One vector is turned by the same rotation once a step. Each row is the vector after some number of steps, and that number follows the row.
The counts run from 0 to 817.
[128 106 141 123  96 125 104 120 126  97 111 136 141 145 107  84 128 150
  95  96 141 100  95 201 138 107 136 123 125 148 103 169 103 155 147 135
  83 117 120]
213
[170 153 161 102 124 106 177 119 127 150 144 107  88 118  97 134 145 138
 129 155 151 172 148  65 141 166  95 141 131 189 106 101 134 119 150 116
 160 140 125]
388
[147 111 150 116 112 141 134  89 157  62 122 123 165 121 146 136 108 147
 142 120 176  84  68 116 148 116 113 131 133 136  82 148 108 112  93 111
 108  97 146]
377
[118 106 134 108  84 136  74 127 128 113  96 128 134 158 139 131 109 181
 107 134 155  93 102 107 143 128  64 138 127 150  91  99  78  98 125 141
  99 145 160]
15
[131 119 111 119  98 139 185 112 131 114 128 103 118 122 109  71 146 143
 105 137 134 158  69 130 156 157 117 110  96 141  72 167 102 151 136 128
 145 152 124]
245
[135 103 128  71 110 104 135 104 133 152 152 110  73 152  76 144 127 133
 111 157 106 129 179  99 148 130 114 175 118 179 107 133 143 125 138 163
 107 147  94]
225
[ 90 137 106 105 107 110  75 106 107 144 117 120  76 119 100 109 115 160
 133 137  72 156 150 148 129  70 141 112 136 172  82 119 105 120 136 119
 100 107 148]
194
[117 132 119 122 162 132  95 126 123 145 156 140  82 139  89  99 156 136
  96 128  70 124 137 134 166  97 162 129 122 136  63 181 103 137 121 166
  94 123 105]
683
[123 122 129 140 119 147 121 103 149  61  90 156 124 110 143 102 133 158
 110 135 191 117  74  98 136  83  81 137 120 126  63 115  85 111 109 129
 131  96 134]
776
[127 142 145 128 100 116  88 130 113 124 118 155 177 165  91 107 127 147
  94 105 130 108 114 200 147  95 126 116 157 163  67 143 129 134 126 130
 115  85 146]
212
[125 111 115  86  91 136  90 106 120 121 131 109 125 170  76 169 128 108
  99 138 109  95 182 124 152 114 121 187 150 179 116 129 155 101 117 139
 128 128  87]
623
[127 152 149 118 149 146  84 121 128 137 131 122 147  85 136 153 159 145
 120 118 171 122 183 164 171 147 113 108 111 154 138 126  80 154 133 114
  62  89 136]
631
[143 136 125 146 113 110 114 139 120  90 112 156 139 159 104  92 152 167
 114 124 142 133 100 172 148  96 126  99  95 130 104 161  55 151 163 142
  94 149 105]
612
[142 135 155 106 145 127  95 120  95 109 119 130 126 164 161 115 145 171
 119  93 137 167 134 108  85 101  84 165 148 109 107 100 101 139 204 126
 145 119  91]
528
[111  99 134  95  58 166  88 108 141 102  97 107 155 169 117 117 143 160
  86 133 120 137 114 169 103 122  87 146 130 137 113 102  98 137 132 111
 129 177 108]
694
[105 144 130 118 121 183 104  87 122 124 129 138  90 137 105 104 154 101
  74  99 100 135 117 121  97  96 110 180 145 121  61 128 121 137 145 138
 151 110  79]
605
[171 127 149 130 172 133 100 117 110  79 157 127 118 119 161 120 152 158
 174 127  77 173 103  99 117 111 140  78 136 124  84 100 105 133 138  78
 125 125 140]
199
[139 129 130 102  89 131 125 157 109 135 140 134 118 112  85 130 107 132
 107 114 132 103 117 154 190 157 134 100 143 219  88 129 138 109 113 111
 118 108 164]
103
[126 166 170 133 154 139 165  66 166 115 142  96  65  99 119 117 148 126
 135 154 120 163 111  98 138 101 128 127 128 149  76 137 121 145 104 100
 124 104 132]
317
[112  75 131 110 126 130 133  90 116 114 103 106 128 146 171 132 151 148
 131 119 175 132 181  68 149 101  80 158 148 171 115 135 131 119 142 124
 121 111  84]
256
[155  84 159 102  77 114 116 107 138  96 137 129  92 138 118 111 112 131
 101 131 121 112 112 143  92 140 118 132 123 186 121  90 116 133 162  85
  92 175  97]
385
[137 136 151 120 118 180  64 147 113 109 124 125 191 165 141 166 173 160
 106 113 119 119 120 131 152 150  77 123 162 118 103 101 109 127 124 123
 135 139 114]
491
[135  93 127 118 121 139 102  98 116  97 135 110 118 151 118  88 160 107
 106 101  53 132 120 153 124  83 144 140 138 128  76 157 142 132 135 109
 115 146  59]
4
[130 101  91  97  89 118 153 129 105 103 129  99 151 120 100 142 119 151
 131 125 165 110 130 147 209 163 143 107 101 187 111 176 105 125 114 137
  93 125 135]
703
[196 134 145 121 111 127 121 143  78  59 142 109 137 127 103 172 128 125
 143 117 157 106 102  84 157 164 115 130 147 166 129 104 117  99 156  99
 168 123 115]
20
[183 146 123 102 166 103  71 141  75 117 146 166  94 136 128 124 148 154
 167 118  68 153 144 122 129 112 165  94 121 137  92 115  97 135 177 114
 112 124 119]
760
[156 132 126 117 166 168 110  92 109  82 155  88 168  79 169 143 168 121
 150  88 120 167 128 121 153 147 134 100 136 118 135 127 100 143 135  76
 134 100 108]
400
[133 108 151 172 123 153 122 143 106  85 131 113 142 135 135  98 178 119
  94 100 129  90 106 106 176 116  90 133 162 160  84 142 151 107 132 108
 148 103  72]
293
[122  81 175 113 107 135  93 127 135 142 112 128 153 182 138 102 155 137
  87 120 133 125 166 158 134 119  86 144 149 172 112 100 155 142 147 134
 103 143  91]
94
[124 140  96  89 102 189 119 103 131 114 120 122 174 112  93 147 158 151
 139 164  91 183 124 150 149 143 135  82 102 152  94 135  76 147  91 113
 146 150 148]
282
[140 121 102 128 137 113  65 156  78  90  94 153 146 165 122 129 142 157
 118 107 153 113 143 128 145  91 105 120 114 150 121 136  80 120 171 151
 118 118  97]
52
[127 136  91 113  90 158 108 128  98  79  99 114 178 129 108 129 130 169
 126 100 131 126  82 167 160 129 135 100 147 129  89 150  67 122 119 121
 148 112 162]
812
[117  99  90 118 108 109 102 122  86  99 106 144 116 149 125  77 113 147
 126  81 121 121 118 154 129  61 132 123 134 159  80 161 110 124 158 145
 112 100 102]
814
[146 116 155 130 142 151 140 113 148 110 138 129 172 158 105 112 187 135
 121 157 126 150 133 190 143 124 129  92  95 140 111 165 120 179 131 132
 103 143  75]
571
[144 130 149  78 170 173  80 125 101 155 166 124 147 131 145 177 150 139
 120  82  93 145 162 136 151 161 122 159 147  98 122 136 115 144 170 130
 103 126  99]
600
[137 148 147 116  98 150 143 110 132 127 162  93 101  90  80 105 125 112
  91 134  98 118 103 166 159 165 135 119 135 184  82 138 127 140 111  91
 123 133 129]
353
[160  88 142 127  81 112  87 145  92  82 139 136 112 163  87 114 128 140
 106 132  92 100 105 122 140 130 110 116 143 182 103 101 123 103 148  96
 124 194  95]
783
